In the rows, zero is written as 128.
The rows of X fall into several groups, and each row is roughly a mix of its group's hidden directions.
X (132 x 10):
[[144 136 107 130 158 168 127 146 181 139]
 [112  93 106  92 156 147  88 145 126 114]
 [126  83 100 144 147 169 106 119 123 156]
 [148 144 134 182 166 154 145 117 121 109]
 [ 99 114 147 187 116 144 152 122 100 128]
 [ 98 172 139  88 156 104 126 131 111 146]
 [157 124  99 101  73 120 125 130 114 100]
 [153 145 110 134 172  80 128 156 117 140]
 [144 113 102 135 118 102 104 178  94 147]
 [135 144 104 115 161 124 111 102 154  75]
 [173 106 110 119  87 168 129 109 130 123]
 [ 97 126 150  95 181 154 137 143 116 122]
 [ 97 159 141 131 115  95  95 160 148 102]
 [114 119 104 157 158 148 103  98 117 173]
 [ 78 122 112 124 148 146 121 127 173  97]
 [134 137 134 176 138 112 104 117 165 169]
 [150 182 133 118 151  89 120 101 128 113]
 [129 152 187 130  98 148 127 158 116 134]
 [102  86 118 109  78 154 125 116 146 129]
 [147 132 180  90 124 119 153 155 138 109]
 [132 113  63 131  93 123 119 146 142 142]
 [130 111 163  70 153 155 115 124 121 122]
 [110 115 156  78  86 105 127 143 113 121]
 [126 147 174 164 105 119 139 167 150 124]
 [112 171 123 162 130 125 153 105 168 105]
 [155 136  79 100 149 152 165 126 117 132]
 [ 86 161 109  96 171 139 132 143 115 128]
 [135 135  94 113 114 158 123 103 182 112]
 [ 80 132 163 148 110 142 156 150 136 155]
 [118 148  88 176 129 149 137 105  95 137]
 [149 119 132  90 139 125 147  95  75 145]
 [ 79 115  76  99 122 123 128 148 129 128]
 [106 114 175  91 157 128  93 141 137 128]
 [131 166 152 165 164  95 114 143 115 115]
 [125 128 149 110 180 151 118 150 161  98]
 [125 126  96 164  87 126 150 118 155 162]
 [172 144 142  83 140  97 144 123 138 103]
 [121 152 158 108  69 130 147 150 131 110]
 [ 76 108 135 102 109 165 118 122 155 139]
 [119 135 168 144 125 136 109 187 134 101]
 [ 98 137 126  83 156 130  96 121 160 153]
 [165 129 125 101 148 140 126 152  98 178]
 [ 99 115 104 136 158 165 118 115 165  96]
 [109 130 111 127 153  99 120  94 174 161]
 [107 116  97  83 140 102 101 157 131 104]
 [170  79 153 122 140 145 149 122 157 120]
 [124 131 132 163 115  89 162  83 147 129]
 [152 150 157 136 169 134 126 111 102  85]
 [108  94  84 140 142 139  95  95 109 127]
 [ 82 119 106 117 148 153 108 107 166 107]
 [107 136 139 120 116 123 122  80 154 180]
 [ 73 127 149 120 100 130 112 129 165 102]
 [122  94 129 141  70 129 114 105  99 144]
 [137 144 181 110 152 143 118 135 122  83]
 [148 120 157  98 127 135 179  94 151 136]
 [186 112  86 113 135 141 117 143 146 129]
 [121 116 160 152 108 121 115 126 172 175]
 [119 105  90  95 133  87 100 121 155 118]
 [135 139 115 136 116 128  81 154 179 105]
 [186 160 145 127 104 115 145 132 113 154]
 [159 132 108 115  61 115 136 135 115 130]
 [ 85 113 117 117 176 151 102 133 153 134]
 [114 128 169  97 144 173 116  94 133 134]
 [149 114 112 144 199 126 139 125 122 144]
 [147  76 146 120 134 121 117 159 171 122]
 [177 127 181 154 129 126 117 113 115 115]
 [134 146  88  86 141  93 151 136 129 156]
 [108 115 109 163 150 155  79 147 141 143]
 [127 139 156 122  82 155 135 168  99 144]
 [143 113 116 117 158 179 131 114  86 111]
 [ 63 106 121 112 144 141 100 112 138 136]
 [ 82 103 121 131 151 170 114 134  95 135]
 [130 137 185 150 122 143 101 166 133 111]
 [123 107 119 109 122  68 111 155 158 138]
 [135  71 107 139 114 112 104 154 141 100]
 [ 65 110 143 140 157 124 118 125 107 107]
 [189 147 147 129 136 117 140 155 106 150]
 [169 106 105  98 147 127 154 132  95  98]
 [158 160 166 139 105 119 116 115  93 158]
 [ 71 130 130 114 155 148 104 143 162 135]
 [120 117 115 168 166 137  79 120 152 135]
 [173 152 140 165 108 103 148 116 155 117]
 [121 132 170 137 191 139 140 123 116 144]
 [136 141 131  82 128 151 116 145 171 166]
 [147 129 140 185 123 122 130 135 180 132]
 [ 82 135 107 152 117 106  90 151 153 142]
 [125 118 156 110 141 133 125 121 179  78]
 [ 60 109 140 149 135 123 120 112 102 128]
 [ 99 107 157  85 113 132 135 174 139 120]
 [150 144 109 110  98 105 138 142 149 183]
 [150 130  91  88 159  92 138 151 123 115]
 [173 115 158 102 120 133 141 110 160 163]
 [121 131 148  83  84 128 110  96 114 152]
 [124 101  99 147 103 158 113  81 115 150]
 [163  95 104 135 122 114 178 128 130 158]
 [157 134 122 104 133  96 117 164 123 179]
 [107 149 144 188 117 151 101 120 128 147]
 [ 80  89 104 115 132 127 120 147 153  97]
 [150 139 119 103 141 119 154 154 130 189]
 [129 150 127  84 103 155 118 102 173 130]
 [ 97 113  72 157 112 147 138 138 132 152]
 [140 140 173  78 135 154 136 112 104 133]
 [128 131 101  78 125 119 148 120 125 180]
 [116 128 109 100  81 122 116 110 148 175]
 [ 92 148 167 137 127 144  95 146 167 120]
 [121 121 132 190 169 128 115 120 153 129]
 [131 132  84 101 146 109 119 124 112  75]
 [147  98 132 118 141 160 182 102 139 144]
 [135 127 122 157 113  88 110 180 143 105]
 [166 153 126  76 116 107 106 116 130 151]
 [133 143 126  71 115  99 139 118 115  88]
 [162 152 157  87 105 112 162 136 113 132]
 [ 95 116 100  89  90 152 127 147 106 116]
 [100 156 174 144 100  94 111 117 142 120]
 [117 150  80  94 146 156 162 125 120 139]
 [ 76 113 114 107 145 137  99 101 143  99]
 [124  71 122 125 120 148 135 166 122  93]
 [102 117 137 102 164 157 106 145 113  86]
 [127 136 145 123 151 135  70 121 161  95]
 [127 123  86  96 119 146 101 173 144 109]
 [138 140 169 132 124 167 149 102 106 166]
 [176 118 108 133 136 139 159 101  85 132]
 [138 118 137 124 144 170 117  67 116 143]
 [151 145 142  99 111 160 149  90 102 100]
 [122 127 135  99  73 120 141  95  98 107]
 [127 114  88  97 137  95 131 166 123  93]
 [141 125 151 100 170 171 134 129 157 152]
 [146 132 155 138  87  81 125 110 135 161]
 [115 104  84 136 141 118  89  99 158 111]
 [ 95 163 148 142 147 148 128 120 113 179]
 [ 94 108 120 153 159 115 147  78 127 111]
 [ 85 153 137 138 110 109  91 169 138 139]]
One row of each group comes first, with its name. Which group is each row after those in?
[ 86 162 123  98 136 123 143 116 149  85]  <63>
[135 128 128 164 172  99 126  90 157 143]  <5>
[175 118 136 172 147 166 132 122 107 129]  <48>
[145 147  99 114 177 102 102 115 142 101]  <97>

[156 153 129  97 142 161 156  99  93 129]  <48>
[146 169 171 148 137  99 134 124 166 128]  <48>
[109 136 138 119 153 136  81 124 156 176]  <5>
[172 148 142 157 167 110 139 150 101 128]  <97>
[137 139 176 123 151 133 159 134 110  82]  <5>
[104 119  96 175 140 120 115 132 175 121]  <5>
[ 77 152 152 146 124 143 138 127 174 120]  <63>
[169 148 129 148 122  99 147 105 130  80]  <63>
[144 139 190 114 128 160 154 108 127 135]  <63>
[ 61 101 141 135 137 149 127 131 132 106]  <97>
[178 137 134  91 107 105 138 101 105 142]  <5>
[ 87 142 110 124 120 109  76 156 118 147]  <63>
[106 136 116 164 149 115 121 147 130 187]  <48>
[143 134 138 165 158 151 159 174 146 128]  <97>
